In the rows, zero is written as 128.
Rows swapped in pairs by one turn or mirror: which row each one swaps with:
Z_670: [160 104 141 141 114 123 137 125  86 123 109 144 126 129 129 143 129 129]
Z_717: [120  74 153 168  99 130 112  92 102 128 108 129  96 145 160 113 136 137]
Z_97: [149  85 151 178 120 126 149  94 108 135 117 139  79 143 141 117 157 130]
Z_754: [127  91 169 145 145 134 131 128 111 160 116 107  95 149 119 140 132 152]
Z_771: [107 134 153 142 117 143 127  89 113 136 135 132 129 135 123 128 139 181]
Z_891: [109  78 123 147 112 145 154  78 121 147 122 157  98 142 123 137 122 178]
Z_626: [ 92 105 134 124 119 158 137  92 135 132 132 152  93 138 121 141 132 150]
Z_955: [149  94 131 146  93 131 139  93 107 149  87 126 131 131 129 111 143 159]
Z_625: [128 120 135 131 100 131 137 101  97 144 155 160 125 139 112 152 145 133]
Z_193: [136 122 138 136 100 137 138 105  98 141 152 165 122 139 116 156 142 134]
Z_702: [137 127 134 137  97 131 149 107 103 149 148 158 123 146 116 153 146 141]
Z_364: [155 100 127 146 131 124 138 103  99 146 107 138  87 133 127  87 128 152]
Z_21: [105 130 151 131 119 145 120  90 115 132 138 128 124 135 125 125 138 178]
Z_50: [116  73 119 149 116 154 148  77 116 151 123 148 102 141 130 116 122 176]
Z_346: [127 102 159 160 140 129 133 128 102 161 126 103  89 153 122 139 131 154]
Z_104: [118  65 142 156 106 141 133  93 100 105 132 144 132 143 139 150 136 150]
Z_987: [136 115 139 153 106 142 154  82  98 176 108 161  99 136 136 140 121 137]
Z_204: [122  90 165 154 144 131 129 125 102 157 111 101  98 146 120 138 133 148]
Z_986: [133  99 160 122 125  98 114 105 113 143 107 135  81 153 126 118 133 137]
Z_938: [120  72 136 154 111 117 118 105  94 127 141 108  99 151 130 138 157 125]
Z_489: [123  82 165 124 110 106 121 104 124 157 115 134  97 171 131 139 134 137]
Z_700: [136 101 170 148 140 133 131 130 110 153 114 110  97 158 116 140 129 147]
Z_757: [128  68 145 149 105 122 112 104  94 127 134 116 100 150 128 145 159 124]
Z_931: [139 100 144 142  88 135 133  93 109 149  94 130 141 133 128 102 142 151]
Z_675: [109 134 146 145 108 141 121  88 111 139 138 118 118 139 127 131 139 185]
Z_348: [117 105 120 146 101 137 144  70  94 163 125 151 113 124 155 134 124 141]
Z_959: [120  71 142 154 102 124 120 103  95 133 137 116  98 150 123 144 160 116]
Z_755: [113  79 119 149 115 146 154  76 117 152 129 158 111 138 131 126 117 174]
Z_277: [144 101 127 142 134 109 131 105  97 134 105 135  79 130 122  96 126 145]
Z_232: [129  68 144 149 107 119 119 106  96 132 137 118  97 150 118 146 163 122]
Z_788: [105  74 113 143 118 147 148  85 122 143 122 148  87 138 132 125 122 171]
Z_71: [105 127 133 123 120 153 132 105 130 119 138 142  98 134 124 127 141 128]
Z_83: [155  93 127 151 131 115 137 103 103 137 101 129  85 130 127  92 135 147]
Z_749: [110  90 161 140 114 143 124  97 105 107 146 138 137 149 133 146 128 160]
Z_905: [116  74 152 167 133 152 156 115 104 142 132 142 126 143 127 104 122 129]
Z_401: [117  79 138 171 140 146 158 107 100 135 138 146 124 139 132 107 118 141]
Z_697: [ 99 124 149 134 115 147 115  89 115 129 135 123 129 142 127 132 133 172]
Z_747: [151 105 157 129 119 135 130 134  97 132 106 116 118 137 120 152 131 134]
Z_334: [136 123 140 155 102 157 151 109 107 152 115 170 107 130 144 131 117 136]
Z_223: [135 126 139 139  94 130 140 102  97 147 150 161 120 143 116 148 146 131]
Z_270: [150 104 126 139 128 108 137 104 105 142 104 146  77 139 128  99 126 159]
Z_79: [122  86 147 176 119 136 126  69  99 124 118 133  81 139 144 107 146 133]

Z_755 pairs with Z_83
Z_489 pairs with Z_71
Z_50 pairs with Z_364
Z_270 pairs with Z_788

